Here is a table of points, one per row:
tensor([ 28., -44.,  28.,  12., -18., -62.,  23.,   4., -21., -28.,  12.,  38.,
        111.,  88.,  50., -15., -21., -74.,  64.,  32., -22., -35.,  45., -37.])
tensor([-20., -26., -19., -18.,  -7., -11., -10., -24., -28.,  25., -23.,   6.,
        -42., 123.,  70.,  36.,   7.,  11., -21.,  10., -25., -11., -24., -23.])
tensor([-15.,  44.,  29., -29.,  80., -14., -41., -37.,  32., -52., -61.,  29.,
        -43.,   1., -43., -49.,  38., -38.,   8., -17., -26.,  -3., -10., -34.])
tensor([ -2., -29.,  -9.,  -4., -19.,  -8.,  -8., -28., -10.,  18., -29., -12.,
        -10.,  11.,  -2.,  -1.,  18.,  99.,  41.,  36.,  18., -19.,  -7., -21.])
tensor([-14., -17., -18.,  -3., -16.,   9., -14., -35.,   6.,  -6., -21.,  -9.,
        -12., -20.,   2.,  -2., -22.,  -4.,  13.,  30.,  83., 127., -14., -16.])
tensor([  3., -29.,  -2.,  -1., -13.,  -3., -15., -23.,  -5.,  -1., -25., -11.,
        -10.,  60.,  68.,  37.,  44.,  68.,  48.,  -2.,  19., -13.,  -9., -13.])
tensor([  1., -29.,  -6., -21.,  -1.,  -9.,  20.,  43.,  64.,  37.,  75.,   7.,
         -7., -23.,  -1.,  -9.,   6.,  -1., -30.,   9., -26., -16., -14., -14.])
tensor([-65., -10., -63.,  14.,  23., -62.,  32.,  47.,  80.,  92.,  19.,   0.,
         20.,  -1., -73.,  37.,  31., -37.,  29., -69.,  28.,   3.,   1., -19.])
tensor([ -6., -22., -26.,  -1.,  -7.,   8., -20., -41.,  -8.,   5., -22., -30.,
          3.,  -5., -17., -16.,  -4., -26., -15., -14.,   1., -23.,  32., 117.])
tensor([ -7., -45.,  -9., -11., -32.,   3., -24., -17., -20.,  -4., -34., -17.,
         -8., -26.,  -4., -21., -13., -13.,  -3., -35., -29.,  95.,  14., -37.])
tensor([-16.,  11.,  57.,  86.,  68.,  31.,  37.,  14.,   0.,  -8., -14., -27.,
         -9.,   1., -19.,   4., -22.,  -7., -26.,  -7.,  -9., -12.,  -8., -20.])
tensor([  7., -35.,   4., -16.,   8.,  33.,  45.,  76., 105.,  -1., -11., -10.,
         -9.,  -7.,  -8.,   8., -17., -18., -13., -12.,  -8., -14., -20., -14.])
tensor([  2., -17.,  -3.,  -9.,   4., -10.,  -1., -10.,  21.,  13., 125., 112.,
         63., -11.,  -8.,  10.,   3.,   7., -26., -17., -14.,   1.,  -7., -10.])
tensor([-18., -44., -32., -20., -23., -18., -20., -12., -40., -16., -25., -34.,
         -9., -16., -21., -36.,  -5., -23., -32.,  -9., -20., -38., -46.,  13.])
tensor([  6.,  -4.,  -7.,  -9.,   5.,  -1., -32.,  29., -24.,  -1., 127., 127.,
         91.,  12.,  -7.,   9.,  15., -11., -15., -18.,  -1.,  -1.,   2.,   4.])
tensor([  4., -21.,   1.,  -5., -11.,  -7.,   6.,  -9., -27.,  -6., -13., -21.,
          3.,  -1.,  -4., -16.,  20., -14.,  -4.,  14.,  25., 127.,  13.,   2.])
tensor([ -8., 127.,  63.,  18., -13.,   3., -20.,  -5.,  -9.,  20., -33., -14.,
         18., -14.,  14.,  -9.,   6., -10., -23.,   5., -12.,  -5.,   1.,   1.])
tensor([-10., -13., -22.,  14., -12.,  19., -22., -23.,   0., -10.,  -1., -29.,
         -7.,  78.,  67.,  84.,  62.,  76.,  42.,  23.,  18.,  -8., -10.,   0.])
tensor([ -1., -35.,  -1., -10., -18.,  -5.,   1., -24., -22.,   4., -11., -22.,
        -27., -14., -20.,  -7.,   1., -15., -10., -15., -26.,  45., 127.,  -7.])
tensor([ -5.,  18.,  85.,  86.,  29.,  18.,   6.,  21.,  -9.,   6., -22., -12.,
        -26.,  -9.,  -8.,  -8.,  -4., -19.,   0., -24.,  -8., -16.,  -3., -13.])
tensor([ -5., -15.,   1., -22.,  -4.,   8.,  14.,  62.,  70.,  69., 102.,  22.,
         28., -13.,  18., -22.,  -9.,   0., -18., -16.,  -7.,  -1.,  -4.,   3.])
tensor([  4., -25.,  11.,  56.,  82.,  23.,  35.,  59.,  34., -11., -31., -17.,
        -13., -16.,  10.,  -8.,  -5., -15., -24.,  -8.,  -4., -16., -12., -14.])
tensor([-10.,  64.,  52.,  26., -14.,  -8., -18., -10., -20.,   4., -18., -30.,
         -1., -10., -11., -35.,  28., -19., -19., -15., -11., -13., -26., -11.])
tensor([-10., -51.,  -6., -19., -24.,   8., -29., -32., -18.,   1., -28., -30.,
        -13., -25., -10., -10.,  -2., -37.,  -2., -28., -18., -29., -36.,  32.])
tensor([-52., -16.,  38.,  14., -22.,  31.,  48., -19.,  -1., -11., 127.,  98.,
        -21., -12.,  -1., -51., -23., -12.,  47.,  26.,  41., -33.,  -2.,  29.])
tensor([  9., -19.,  -9.,  -3.,   7.,  37.,  56., 115., 127.,  22.,   2.,  -1.,
          0.,   4., -15.,  -9.,  -6.,  -3., -18.,  25., -21.,  -9.,  -1.,  -1.])
tensor([  1., -32.,  -9.,  -7., -20., -14., -12., -17., -12., -14., -13., -20.,
        -23., -11., -28.,   2., -14.,  -5.,  -4.,  61.,  62.,  64., -21., -23.])
tensor([ -4., -22.,  -8.,   7., -20.,  -7., -23.,   2., -13., -14., -26., -12.,
          4.,  15.,   5.,  27.,  16., 120.,  62.,  27.,  46., -19.,  -7., -14.])
tensor([ -4., -10.,  12.,  74.,  87.,  22.,  60.,  27.,   9., -19.,  -8., -40.,
          3., -12., -17.,  -2.,  -8.,  -5., -21.,  -2., -14., -16., -13.,  -9.])
tensor([ 95., 127.,  -6.,  -6., -22.,   6.,   2., -12.,  -9.,  -3., -28.,  -2.,
          5., -11.,  -1.,  -4.,   8., -20., -10.,  -1.,   5., -14.,  -1.,   7.])
tensor([-17., -27., -15., -17., -11., -23., -17.,  -6., -27.,  -3., -20., -17.,
        -17., -28.,  -4., -25., -15.,  19.,  26.,  46.,  93.,  13., -18., -28.])
tensor([-60., -31.,  -1.,   2.,  -8., -49.,  -6.,  17., -36., -29., -49.,  31.,
        -22., -48.,  -8.,  48., -38.,   9.,  20.,   4., -43.,  11., -37., 108.])
tensor([-33., -27., -23., -23.,  -1.,  14., -30., -23., -24.,  -9., -16., -37.,
          4., -16., -14.,   5.,  -5., -31.,  -8.,  15., -43.,  29.,  84., -26.])
tensor([ -2., -20.,  10., -23.,  -9.,   1.,   9., -19., -10.,  -7., -18., -17.,
         -2.,  27.,  29.,  31.,  35., 127.,  65.,  22.,  52., -18.,  -2.,  -4.])
tensor([ 36., 127.,  25., -14., -28.,  13.,   0.,  -6., -23., -11.,  -8., -20.,
          2.,  -7., -27.,   4.,   3.,  -6., -21.,  -2.,  -4., -10.,  -7.,  -9.])
tensor([ -4., -32., -21., -18.,  -5.,   6., -22., -12., -38.,  11., -26.,  -9.,
        -32., -10., -20., -11., -16., -19.,  -4.,  -7., -24., -11.,  87.,  29.])
tensor([ 63., 127.,   8.,   7.,   3., -63., -39., -20.,  17., -51.,  48., -45.,
        -50.,  11.,  21., -32., -61.,  14.,  64.,  -6., -69.,  13., -25.,  15.])
tensor([-20., -17., -53.,  34., -73., -27.,   1.,  -7.,  -6., -66., -21., -14.,
        -35., -37.,  42.,   6., -13., -16., -69., -25., -15., -15.,  97.,  -3.])
tensor([  8., -32.,   6., -14., -16., -17.,  -9., -30.,  -4.,  -5., -16., -24.,
        -12.,   1., -32.,   2.,   0., -23., -31.,  14.,  -3., -21.,  54., 119.])
tensor([ -1., -22., -15., -13.,  -1.,  -1., -15.,  -8., -25., -12., -14., -25.,
          8., -14.,  -5.,  23.,  25., 110.,  60.,  35.,  50., -18.,   0., -17.])
tensor([ -1., -25.,  -7.,  -7.,   0.,   7., -26., -32.,  -7.,  -1.,  60., 107.,
         66.,  12.,   7.,   8., -13., -23., -24.,  -8.,  -8., -14., -20., -16.])
tensor([ -4., -20., -13.,  -6., -13.,  15.,  13.,  11.,  49.,  48.,  84.,  42.,
         14., -31.,   2.,   0.,  -5., -12.,  -1.,   0., -21.,  -5., -18., -10.])
tensor([ -9., -15., -13., -19.,  -4.,  -6.,  12., -18., -23.,  -5., -13., -10.,
        -18.,  42.,  47.,  37.,  62.,  90.,  52.,  27.,  20., -13., -10.,  -1.])
tensor([ -9.,  14.,  53.,  55.,  42.,  -5.,  -7.,  -8., -15.,   3., -14., -20.,
        -25., -19.,  -5.,  10.,  -6., -28., -14.,  -2., -18., -15., -19., -23.])
tensor([ 89.,  30., -20., -12., -24.,  -3.,   6., -29., -32.,   3., -18., -20.,
        -22., -22., -16.,  -8.,  -9., -22.,  -9., -17., -13., -26., -23., -37.])
tensor([ -9., -44., -17., -22., -23.,  -9.,  -9., -24., -28.,  -7., -21., -41.,
         -1., -27., -14.,  -8.,   8., -36., -19.,  -3., -23., -30., -41.,  41.])
tensor([-22., -20., -39.,   3., -16.,   1.,   3., -42., -17.,  -3.,  42.,  76.,
         59.,   6.,  -8., -17., -27.,  -9., -14., -12., -27., -14., -27., -30.])
Along one direction, these points spread out more than along any other. Take the direction at right angles to it along which they spread out most. Go by this last direction. How far along it is each point below, from 0 to 99? The average is 50, and the first point in the table lies past the average. One standard deviation of the points above along it is 16.
tensor([ -6., -28.,  -6., -20.,   5.,   0., -21., -25., -13.,   3., -21., -21.,
         -6.,  -9.,  -3., -23., -10.,  -8.,  -9., -32.,  -8.,  -7., 127.,  61.]) 39
tensor([ 30., 112.,  52., -29.,  -8., -14.,   9., -31., -12.,  10., -27., -10.,
         -2., -19.,  -4.,  15., -13., -17., -17., -18.,   7., -18.,  -5., -12.]) 31
tensor([-10.,  72.,  42., -18., -13.,  13.,   1., -11., -30., -13.,  -8., -32.,
          1., -12., -23.,  15., -14., -19.,  -1., -23., -13., -13., -16., -21.]) 34
tensor([-14.,  81.,  48.,   0., -11.,  -8.,  -7.,  -5., -23.,   0., -25., -13.,
         -7., -19.,  -1.,   8.,   8., -27., -24.,   9.,  -7., -18., -11., -24.]) 32
tensor([  1., -16.,  -8., -10.,  -3., -11., -18.,  -5., -19.,   0., -17., -13.,
         -1., -19., -24., -12., -22.,  60.,  26.,  78., 127.,  60.,  -7.,  -3.]) 65
tensor([-18., -19., -13., -24., -14.,   2., -15.,  -4., -22., -15., -16.,  -8.,
         -8., 127.,  79.,  34.,  26.,  22., -20., -30.,   3.,  -6., -26.,  -4.]) 67
tensor([-12., -21., -16., -27.,  -3.,  43.,  11.,  70.,  58.,  38.,  45.,  -7.,
        -16., -11.,  -6.,  -6.,  -6., -31.,   7.,   1., -20., -15., -14., -19.]) 51
tensor([ -3.,  -5., -25.,  26., 119.,  37.,  87., 106.,  52.,  13., -45.,   2.,
         -7., -14.,   7.,  -5.,  -9.,  -7.,  -2.,   5., -17.,  -4.,  -3.,   6.]) 39
tensor([127.,  58., -28., -12., -12.,  -1.,  -7., -15., -33.,  10., -24.,  -8.,
        -20., -16., -12.,   6.,  -7., -24., -14., -20.,  -2., -17., -19., -21.]) 33
tensor([  7., -14., -15.,   4.,  -2.,  10., -16., -13., -11.,  16.,  94., 127.,
         85.,  15.,  -6.,  -2.,   8.,  -2., -25.,  -3., -19.,  -4.,  -8.,  -3.]) 71
tensor([ -3., -45.,  -5., -20., -18.,   4., -23., -33., -16.,  -5., -21., -37.,
          4., -27.,   4., -10., -12., -33.,  -9., -18., -20., -22., -28.,  70.]) 40
tensor([  3., -19., -16.,  25.,  71.,  47.,  57.,  95.,  57., -21., -25., -23.,
          0.,  -8.,   6., -18.,   1., -15.,  -4., -20.,   3.,  -9.,  -9.,   0.]) 40
